One turn moves every row onto another: examples first, then more rows asked:
sev: [-15  -7  15 -13   1 -24   8   0   4   5  -2  -5   7   4  13  15  10  24
 -22  -5   4   4   6  -6   7  -4   7]
noz: [-17  -1  13 -10  -8 -29   4  -3   4   1   0 -10   3  10  19  18  10  14
 -20  -1   6   1   0   2   9  -7   8]
Mek: [ -6   0  12 -10  -4 -12   3   8   5   8  -3  -2  -7 -13  12  11  15  24
 -25   3   9   1   4   0  -4   7  14]
pafo: [-10  10 -17  -9  -2 -12  -9 -24   4   6  25   7   2  10   4  -5   1  15
  -8  -7   5   3  -2   1  21  -3   7]
ruru: [ -1  -2 -10  -3  -7  16   1 -11   0   2  -7   6  22  -9  19   6   4  27
 -18   8   7   4   2   3   5 -14  17]
Bapi: [ -4   0  11   0   3   3 -26  11   7  10  -5  16   5  -4  19   1   4   2
   4  -4   0  -1  14   1   4  -4  24]
fev: [ -2   6  -4  -2 -14   7  -2 -22  -7   3  -4   1  18   4  14  12  -2  10
 -20   8   9   2   2  -2  13 -22  16]
zug: [ -3   2  18  -5  -7 -21   6  -3   2   4   3 -10  -4   5  12  22   9  10
 -20  -4   5  -4   2   2   6  -1  10]
difo: [-14 -10  -4  -4   8   3  -6   9  10  -3  11   1  28  11  -3   6   3  -3
   1  -6  -4   2   5   8  12  -9   5]
pef: [-14  -4   2  -6  -1   6  -4   1  20   6  12   3  20  18  -1   5   9  -7
   1   2  -3   8   7   2  14 -16   2]
Zov: [-16  -4  14   1   7  -3 -19   5  15   6  -6  11  23  -1  13   4   3  11
   7  -6  -5   5  17   2  11  -5  15]
Vub: [ -7 -18  11 -14  16 -19  10  -2   3  11  17   4   6  -3   9  -7   9  18
 -16   4  -6  10   6  -1  11  -3  12]
ponez: [ -7   8  10  -7 -11 -16  -3   4   5   5   0  -4 -11  -6  17  15  14  15
 -23   5  11  -1  -1   9  -2   3  14]
zer: [-11   7 -20  -6   4  -9  -7 -18   5   3  22   6  10   0   0  -7   1  26
  -8  -9   3   4  -1   6  17   3   7]
dava: [-19  -2   7 -15  -3 -19  -1   7   7   6  -5   0   1  -7  18   7  16  29
 -25   4  11   5   2   1  -1   1  12]
Tesod: [ -6  -7  17 -10   2 -15   8 -11  14  15  20   2  -7   3  13  -4  15   7
 -14  15  -5  10   3   5  12  -7  11]
pil: [ -8   0  -7  -2  -7   6   1 -19  -4  -1  -6   1  30  -3  11  12  -3  22
 -17   5   6   5   4   1  12 -16  13]
vog: [-10  -1  -9  -3  -8   9  -1 -15   1  -1  -7   3  29  -6  18   7   2  27
 -17   8   6   6   2   5   9 -17  15]
lib: [-18  -5   6 -18   6 -19  -5  -2   9  11  13   7  -5  -7  17 -15  16  14
 -21  17   5  14  -1   6   6  -7  15]
Muto: [-12   5 -22 -10   2  -4  -7 -15  11   6  23  11   5  -1   8 -11   6  31
  -7  -3   4   6  -2   5  15   1   8]
bitoz: [ -2   4 -21  -7   2   2  -5 -13   8   8  24  12   0  -3   5 -10   6  28
  -8  -7   1   2   0   5  12   5  10]
gini: [-13 -13 -10 -14  12  12 -10  20   8   5   7  12  19   2   3  -6   9   6
  -7  -3   2   6   7  -2   2  -8  11]
Roku: [-13   5  17   2   1  -7 -24  -2   9   7  -5   8  16   4   8   8  -1  -4
   5  -5  -2   3  17   0  15  -8  16]
muzu: [-11  -1 -13 -10   6  10 -21  19   4   2   6  11  10  -3   0  -5   7  -3
 -11   1   8   3   3   6  -1  -5  16]
zud: [ -6   3  -3  -4 -11   5   0 -23  -4   4  -4   2  24   3  12  11  -2  16
 -18   8   6   6   5  -5  15 -22  13]
Sur: [  0  -7  12   0   9 -23   7  -6  -1   2  20  -6   5  -4   3   5   2   3
 -13   1  -6   0   0  17  11   2  12]
depeg: [-21  -8   4 -12   5 -29  -1  -7   6   0  17  -2   5   5  22  -6  10   8
 -13   9   0   8  -6  15  13 -10  11]
faf: [-11   4  -8 -13  -2  13 -20  12  12  10   8  13   2   3   2  -6  13  -8
  -9  11   9   8   5   0   2 -11  14]
sav: [ -2   9 -23  -5  -2  -3 -11 -14   5   6  25  11  -6   0  10  -8   5  20
  -8  -5   6  -1  -5   9  12   2  14]
tos: [  1   9 -16  -7  -1  -6  -7 -21  -1   9  26   8  -3   7   2  -2   1  13
  -9  -9   3   0   0   0  18  -1  10]
zuda: [-16  -4   8   1   6  -2 -24  10  13   2  -7  13  20  -5  19   2   4  11
   8  -5  -2   1  13   7   6  -3  19]
fimap: [ -1   5   2  -5  -1  14 -13   6   9   9  11   7   4   4 -10   3   6 -14
  -7   5   3   5   8   1   6  -8   9]
ligi: [ -9   5 -15  -9   3  -8  -3 -22   6   8  23   8   8   7   0  -6   3  23
  -8  -8   1   6   3  -2  20  -1   5]
nizun: [ -8   6  12  -1  -2  -2 -29   6   7  10  -5  14   2   2  19   2   4  -5
   2  -1   3   0  12   0   7  -9  23]
zomi: [  2  -5  13  -7  11 -12   3  -1   1  12  16   3  -6 -17  -1  -5   8   9
 -20   9  -1   6   6   7   4   7  16]
lezoz: [ -4   3  17 -10 -12 -15   5  -1   8  10   2  -4 -13   4  18  16  17  13
 -21   5   8   0   2  -1   3  -3  11]
zofon: [  3   1 -11  -1 -10  15  -3  -9  -5   1  -5   5  15  -9  22   7   1  20
 -19   8  10   0   0   6   3 -14  22]
vuv: [-12   7  -1  -3  -5   5 -15   2  14   1  11   2  11  11  -4   6   6 -17
  -3   5   4   4   2  10  12 -13   6]
gekan: [ -9   6  18  -1  -1  -3 -24   0   9  13  -4  12   6   6  12   5   4  -6
   4  -2  -1   3  17  -6  12 -11  19]
biged: [-12  -6   2  -8  14 -27  -7   3  -8  -2  14  -1   6 -12   8  -7   3   9
 -21   3   4   4  -3  18   6   3  17]
Momad: [  0   7 -19  -9  -4  -2  -7 -18   5  12  27  12  -9   7   9  -7   6  17
  -9  -4   4   2  -1  -1  14  -2  12]
redu: [-21   1  15   0   1  -8 -22  -1  15   6  -5   9  22   4  12   4   2   4
   7  -4  -2   6  15   1  15 -10  13]
bos: [-12   7   6  -6  -1 -23  -8  -6   5   2  16  -4  -6  -8  11  -3   9  -1
 -17  16   6   5  -6  22   8   0  15]
sufam: [-11  -4   8  -2   3   2 -25  12  13   9  -6  16  10  -4  24  -3   8   9
   6  -2  -1   2  13   2   4  -5  22]
sebaf: [-17  -3   8 -11   2 -25   1   6   1  -1  -4  -6   9  -6  12  14   8  27
 -24  -6   9   2   1   4   1   3  10]
Bag: [  6   4  -5  -2 -13  11  -2 -17  -9   6  -3   4  11   0  17  11   0  10
 -20   7   7  -1   3  -3   9 -19  20]
ref: [  3   3  -9  -4 -13  15  -3 -13  -4   6  -4   7   9  -2  23   8   4  15
 -19  11   9   1   1   0   6 -19  22]
begev: [-23 -11 -12 -11   7   2 -13  14  14  -3   7   6  26  11   9  -2   9   4
  -2  -2   1   7   1   7   7 -14   8]

depeg moves to lib
Mek moves to zug
nizun moves to redu
Where do these go?
ref moves to zud
bitoz moves to tos
pef moves to gini

